In the data rows, zero lies at 4.5, halfway between 4 and 5.
Here are some points, one per row:
vec![4, 4, 5, 4, 5, 4, 5, 4, 5, 5, 5, 5, 5, 5, 4, 5, 5, 5, 4, 4, 5, 6, 4, 4]
vec![4, 4, 4, 5, 8, 1, 4, 4, 5, 6, 7, 4, 6, 7, 4, 6, 6, 5, 3, 4, 6, 8, 3, 2]
vec![4, 4, 5, 4, 2, 6, 5, 4, 5, 7, 6, 4, 5, 6, 3, 6, 6, 5, 3, 4, 5, 7, 4, 4]
vec![4, 5, 5, 4, 5, 1, 4, 4, 6, 2, 3, 6, 5, 7, 3, 6, 7, 6, 4, 4, 6, 2, 2, 0]
vec![4, 4, 5, 4, 1, 1, 4, 7, 5, 4, 4, 3, 5, 6, 4, 6, 5, 5, 2, 2, 5, 6, 5, 3]
vec![4, 4, 5, 4, 1, 1, 4, 6, 4, 4, 4, 2, 5, 6, 4, 5, 6, 6, 2, 3, 5, 7, 4, 3]
vec![4, 5, 5, 5, 5, 3, 4, 4, 4, 4, 4, 4, 5, 5, 4, 5, 5, 5, 4, 4, 4, 3, 4, 3]
vec![4, 5, 5, 5, 7, 1, 4, 5, 5, 6, 6, 4, 4, 6, 4, 5, 6, 5, 5, 5, 5, 4, 3, 3]
vec![3, 5, 5, 4, 1, 1, 4, 7, 5, 3, 4, 2, 5, 6, 4, 5, 6, 6, 1, 2, 5, 7, 5, 2]
vec![4, 6, 9, 9, 1, 1, 4, 5, 7, 9, 7, 3, 6, 6, 4, 5, 6, 5, 2, 2, 5, 5, 5, 3]
vec![4, 5, 5, 6, 6, 1, 4, 7, 5, 2, 5, 2, 4, 6, 4, 6, 6, 5, 2, 1, 4, 2, 4, 6]
vec![4, 5, 5, 5, 7, 3, 7, 4, 5, 3, 4, 3, 4, 6, 4, 5, 5, 5, 3, 3, 3, 4, 4, 5]
vec![9, 4, 5, 4, 0, 0, 9, 4, 5, 2, 4, 1, 5, 7, 4, 6, 8, 6, 0, 0, 4, 3, 6, 4]
vec![4, 5, 5, 4, 1, 1, 4, 7, 5, 3, 4, 3, 5, 6, 4, 5, 5, 5, 2, 2, 4, 6, 5, 3]
vec![4, 4, 5, 5, 3, 5, 4, 4, 5, 3, 4, 5, 5, 5, 4, 5, 5, 5, 4, 5, 5, 4, 4, 3]
vec![4, 5, 5, 5, 8, 2, 8, 5, 5, 4, 4, 2, 5, 6, 4, 5, 5, 5, 2, 2, 4, 3, 4, 5]
vec![3, 5, 6, 4, 9, 0, 3, 3, 6, 4, 6, 6, 6, 9, 3, 6, 7, 7, 2, 4, 7, 9, 2, 0]
vec![4, 5, 5, 5, 3, 4, 4, 5, 5, 4, 4, 6, 5, 5, 4, 5, 5, 5, 4, 3, 5, 4, 4, 4]
vec![3, 4, 6, 4, 0, 0, 3, 9, 6, 3, 3, 0, 4, 8, 4, 6, 7, 6, 3, 3, 7, 9, 1, 0]
vec![4, 5, 5, 5, 6, 3, 4, 4, 5, 3, 4, 4, 5, 5, 4, 5, 5, 5, 5, 4, 4, 4, 4, 3]
vec![9, 4, 5, 4, 0, 0, 9, 4, 5, 2, 4, 1, 6, 7, 3, 7, 6, 7, 0, 0, 3, 2, 6, 4]
vec![4, 5, 5, 4, 3, 3, 6, 4, 5, 4, 4, 4, 5, 5, 5, 5, 5, 5, 3, 4, 4, 4, 5, 5]
vec![4, 5, 5, 5, 3, 5, 4, 4, 5, 3, 4, 4, 5, 6, 4, 5, 5, 5, 4, 4, 4, 4, 4, 3]
vec![3, 5, 4, 4, 2, 6, 4, 5, 8, 9, 7, 2, 5, 7, 4, 5, 6, 6, 2, 2, 4, 5, 5, 3]
vec![4, 5, 5, 5, 2, 6, 4, 4, 5, 3, 4, 4, 5, 6, 4, 5, 5, 5, 4, 3, 4, 4, 3, 3]
vec![3, 6, 9, 9, 1, 0, 3, 5, 8, 8, 5, 2, 5, 6, 4, 7, 6, 6, 1, 1, 3, 5, 6, 2]
vec![4, 4, 6, 5, 8, 0, 4, 4, 5, 3, 3, 6, 5, 5, 4, 6, 6, 6, 4, 4, 6, 5, 3, 2]
vec![4, 4, 6, 9, 3, 2, 5, 4, 5, 6, 6, 4, 5, 5, 4, 5, 5, 6, 4, 5, 6, 5, 3, 3]
vec![5, 4, 5, 5, 3, 3, 4, 6, 5, 3, 4, 3, 5, 5, 4, 5, 5, 5, 4, 4, 5, 6, 4, 4]
vec![3, 5, 5, 4, 0, 0, 4, 9, 6, 2, 4, 2, 6, 6, 4, 6, 5, 6, 0, 1, 4, 7, 4, 1]
vec![9, 5, 5, 4, 2, 1, 4, 4, 7, 8, 6, 2, 5, 6, 4, 5, 5, 6, 2, 4, 6, 6, 3, 3]
vec![3, 5, 5, 3, 0, 0, 9, 4, 6, 3, 4, 2, 5, 8, 3, 6, 7, 6, 0, 0, 4, 2, 4, 7]
vec![4, 5, 5, 4, 7, 3, 3, 7, 5, 3, 4, 2, 5, 6, 4, 5, 5, 6, 2, 2, 4, 3, 5, 6]
vec![3, 4, 4, 4, 1, 1, 4, 4, 6, 6, 5, 2, 5, 6, 4, 5, 6, 6, 4, 4, 6, 7, 3, 3]
vec![4, 5, 4, 5, 6, 3, 8, 5, 4, 4, 4, 4, 4, 5, 4, 4, 5, 5, 4, 3, 5, 4, 4, 4]
vec![4, 4, 5, 4, 2, 2, 4, 4, 4, 3, 4, 3, 5, 6, 4, 5, 5, 5, 2, 2, 4, 4, 6, 4]
vec![4, 5, 5, 4, 2, 2, 7, 4, 5, 4, 4, 3, 5, 5, 5, 5, 5, 5, 3, 3, 4, 3, 3, 5]
vec![4, 5, 5, 5, 3, 5, 4, 4, 4, 4, 4, 4, 5, 5, 4, 5, 5, 5, 4, 4, 4, 4, 4, 3]
vec![4, 5, 5, 6, 6, 3, 9, 5, 5, 4, 4, 3, 5, 6, 4, 5, 5, 4, 3, 3, 5, 3, 4, 4]
vec![4, 4, 5, 4, 3, 5, 5, 4, 7, 9, 7, 3, 5, 6, 4, 5, 5, 6, 3, 2, 5, 6, 4, 3]
vec![4, 4, 5, 5, 6, 3, 4, 4, 5, 4, 4, 5, 5, 5, 4, 5, 5, 5, 4, 5, 5, 6, 4, 4]
vec![9, 8, 5, 5, 3, 3, 4, 5, 5, 6, 5, 4, 5, 5, 4, 5, 5, 5, 4, 3, 4, 5, 5, 4]
vec![9, 6, 5, 5, 2, 2, 4, 6, 5, 4, 4, 3, 5, 6, 4, 5, 5, 5, 2, 2, 4, 6, 4, 3]
vec![4, 5, 5, 4, 4, 3, 4, 5, 4, 4, 4, 7, 5, 6, 4, 5, 6, 6, 3, 3, 4, 3, 2, 2]
vec![4, 5, 5, 5, 6, 3, 4, 4, 4, 4, 4, 4, 5, 5, 4, 5, 5, 5, 5, 4, 4, 4, 4, 3]
vec![3, 5, 6, 5, 9, 0, 9, 5, 6, 3, 3, 1, 5, 6, 4, 6, 7, 7, 0, 0, 3, 2, 2, 4]
vec![4, 4, 5, 4, 1, 6, 3, 4, 5, 2, 4, 4, 5, 8, 3, 7, 7, 6, 3, 1, 5, 2, 0, 0]
vec![4, 5, 5, 4, 2, 3, 6, 4, 5, 4, 4, 3, 4, 5, 4, 5, 5, 5, 3, 3, 5, 3, 4, 5]
vec![4, 4, 5, 4, 4, 4, 4, 5, 6, 7, 5, 3, 4, 5, 4, 5, 5, 5, 3, 3, 4, 5, 5, 4]
vec![2, 5, 5, 4, 0, 0, 3, 4, 4, 3, 3, 1, 5, 8, 3, 5, 7, 7, 0, 0, 4, 4, 6, 4]
vec![4, 4, 6, 6, 8, 1, 6, 5, 5, 3, 5, 1, 5, 6, 4, 6, 6, 6, 0, 1, 3, 2, 3, 5]
vec![4, 5, 4, 4, 2, 2, 6, 4, 4, 4, 4, 3, 5, 6, 4, 5, 5, 6, 3, 3, 4, 4, 5, 5]
vec![4, 5, 5, 5, 2, 7, 4, 4, 5, 3, 4, 3, 5, 6, 4, 5, 5, 5, 3, 3, 4, 3, 3, 2]
vec![5, 5, 5, 5, 6, 3, 4, 8, 5, 4, 4, 3, 5, 5, 4, 5, 5, 5, 3, 3, 4, 3, 6, 5]
vec![3, 4, 5, 4, 0, 1, 4, 8, 4, 3, 3, 2, 6, 6, 3, 5, 7, 6, 1, 3, 4, 8, 4, 2]
vec![5, 5, 5, 4, 1, 1, 4, 5, 5, 2, 4, 2, 5, 6, 4, 5, 5, 5, 2, 1, 4, 6, 5, 3]
Along one direction, these points spread out more than along any other. Take the direction at right angles to it along which they spread out most. Then take the direction at right angles to both along which they spread out most. Go by this last direction. For each point below, how far along it does it lie, from 0 to 99? 50 is the average, and the first point above lies past it. One standard deviation of the points above along it is 16.
vec![9, 9, 9, 9, 1, 1, 4, 5, 7, 7, 5, 2, 5, 6, 4, 6, 6, 6, 3, 4, 6, 8, 3, 2] 50
vec![4, 8, 9, 9, 2, 2, 4, 4, 5, 7, 7, 4, 4, 5, 4, 5, 5, 6, 3, 3, 5, 7, 4, 3] 55
vec![4, 5, 5, 5, 2, 6, 4, 5, 5, 4, 4, 6, 5, 6, 4, 5, 5, 5, 4, 4, 5, 4, 4, 4] 73
vec![3, 7, 9, 9, 1, 0, 9, 5, 5, 1, 3, 2, 6, 7, 3, 5, 6, 6, 1, 0, 3, 2, 2, 6] 47
vec![4, 5, 5, 5, 7, 3, 8, 5, 5, 4, 4, 3, 4, 5, 4, 5, 5, 5, 3, 3, 4, 4, 4, 4] 49
vec![4, 5, 5, 4, 4, 4, 4, 4, 5, 3, 4, 4, 5, 6, 4, 5, 5, 5, 4, 3, 4, 3, 3, 3] 57
vec![4, 4, 5, 6, 6, 1, 3, 5, 8, 8, 6, 2, 5, 7, 4, 5, 6, 5, 2, 1, 3, 4, 6, 4] 45
vec![4, 5, 5, 4, 7, 2, 5, 6, 4, 4, 4, 2, 5, 6, 4, 6, 6, 5, 1, 1, 4, 3, 4, 6] 42
vec![4, 5, 5, 4, 2, 2, 4, 4, 4, 3, 4, 3, 5, 5, 4, 5, 5, 5, 3, 3, 4, 4, 6, 4] 61
vec![5, 4, 5, 5, 1, 1, 4, 9, 5, 2, 4, 2, 5, 6, 4, 6, 6, 6, 3, 3, 5, 8, 4, 2] 33
